In the rows, 128 means zero.
Rows swapped in pairs by one turn or mirror: which row each one swaps with:
The rows were stretched afterwards, more along some directions than others.
Koz: [120 110 146 133 145 130 100 131 115 140 156 122 115 132 120 156 111 117
 141 119 132]
neb: [131 140 104 158 163 128 115 124 155 147 136 115 152 123 143 146 132 118
 103 154 127]
gafab: [120 133 100 158 154 109 105 144 156 130 135 138 155 125 136 136 108 132
 118 125 136]
sobi: [139 120 112 127 142 137 103 133 118 155 123 118 134 148 129 139 106 105
 111 115 103]
simip: [124 156 134 133 144 141 121 124 117 151 107 109 132 135 114 151  88 126
 108 132 126]
toge: [120 142 132 144 126 152 128 146 136 152 121 121 145 121 127 155 135 134
  92 146 142]
muliz: [118 128 139 132 156 118 100 146 140 134 140 146 150 125 136 187 103 141
 116 157 106]
Suris: [115 119 120 148 163 119  87 135 130 145 147 111 129 126 143 175 122 109
 139 150 116]
pavu: [129 172 140 145 161 129 127 126 131 161  90 117 138 127 124 156 121 135
 119 143 123]
pizud: [124 104 104 155 135 132 119 122 130 148 143 123 136 100 142 142 130 111
 112 145 135]
vopi: [ 95 156 146 143 170 122 117 124 138 131 114 153 148 113 145 167  95 150
 103 160 103]
Fom: [104 134 154 132 128 132 132 147 135 115 155 131 139 119 126 128 103 134
 106 122 142]
zum: [134 104 125 145 157 120 116 144 128 124 153 114 125 109 151 147 135 106
 113 146 123]
mana: [124 134 122 140 151 108  87 169 140 117 136 121 131 140 143 173 120 138
 125 128 106]
zubor: [144 112 109 138 161 121 110 166 155 120 158 116 135 120 138 161 139 116
 107 151 128]
pibud: [118 140 135 138 131 131 129 144 134 127 151 115 140 133 128 121 131 122
 113 128 145]
mafo: [123 151 146 109 151 138 106 157 120 138 131 124 132 152 124 188 116 139
 109 142  94]
Muged: [135 128 149 112 143 140 113 132 118 145 144 106 117 131 107 130 117 117
 104 130 151]
Zusi: [138 138 142 129 142 127 127 143 116 141 136 120 115 135 119 148 106 135
 146 128 126]
Bubil: [142 167 121 149 158 105 107 141 147 143 124 113 148 124 124 150 114 138
 119 146 121]
dev: [128 126 147 130 150 145 106 129 139 177 116 127 145 129 113 136 117 110
 111 125 139]
sava: [106 145 146 136 153 142 114 122 132 131 129 130 147 113 141 159 116 123
 104 162 120]
tur: [134 161 122 124 149 135 135 127 124 140 137 121 134 134 128 168 129 129
  71 136  95]
Von: [129 156 151 143 158 119 113 150 137 146 109 111 146 128 136 158 119 146
 135 172 121]
dak: [118 165 167 137 157 129 133 124 135 135 135 124 132 110 133 175 126 144
 117 182 139]
Bok: [140 120 111 146 168 114 113 150 138 114 155 114 114 129 131 145 119 108
 127 141 119]
Sabi: [133 116 149 133 145 123  96 137 119 145 165 114 129 140 119 154 109 117
 126 131 137]
bozik: [150 135 120 126 175 129 121 133 138 145 149  90 118 149 108 149 123 104
 110 138 128]
Favu: [106 153 120 154 150 117 117 139 129 122 112 124 150 124 157 166 117 128
 113 146 102]
temek: [116 160 168 108 160 149 128 138 122 133 116 125 139 147 116 157  94 136
  93 156 101]
sadar: [127 161 147 136 159 131 134 116 132 166 123 139 127 124 113 177 104 152
 120 133 139]
duf: [129 145 133 123 150 147 103 126 132 181 107 115 139 137 110 165 111 128
 106 138 133]
Teke: [144 131 137 140 156 133 125 137 144 142 151 125 139 143 122 155 133 120
 108 159 103]
damo: [115 146 125 148 142 144 136 120 123 159 110 131 131 115 136 166 113 145
 135 165 107]
gozo: [122 134 128 125 153 139 107 127 125 142 125 124 153 129 133 147 107 118
  77 140 103]
Niked: [128 123 152 119 142 126 117 149 116 126 159 126 120 130 117 160 112 139
 116 146 140]
Vak: [110 149 151 127 172 104 121 128 144 126 128 140 149 114 145 169 115 133
  83 162 116]
soris: [126 153 129 143 131 152 125 150 125 149 129 117 135 129 135 174 132 150
 112 152 101]
Segin: [113 143 160 138 143 134 115 126 151 160 133 138 150 101 128 166 129 137
 100 149 134]
Zitob: [137 142 107 155 157 125 132 146 139 121 150 112 138 144 146 156 128 123
 106 143  93]
tebas: [128 127 119 137 129 143 129 153 145 121 157 132 138 141 130 139 130 142
 115 136 137]
Ded: [127 142 131 125 141 121 110 138 117 142 123 121 148 124 125 140 108 108
 117 129 110]
dem: [126 170 140 121 168 116 129 115 119 128 127 111 117 138 129 142 111 129
 108 131 118]
dib: [120 131 132 136 156 107 124 138 132 104 164 141 128 119 147 150 113 134
 127 138 117]
Vut: [131 159 122 156 184 109 107 135 143 136 126 127 136 116 150 168 112 140
 140 159 108]
Goted: [125 156 138 134 169 116 108 122 121 137 112 113 132 119 138 171  88 137
 121 156 105]
Vog: [146 146 141 145 166 112 110 158 148 123 146 103 134 140 134 150 129 124
 125 146 130]
gef: [121 123 117 119 142 136 114 132 120 154 118 124 144 129 124 140  99 107
  98 121 103]

Zitob pairs with mafo
Zusi pairs with dib
Fom pairs with Ded
neb pairs with duf
dem pairs with damo

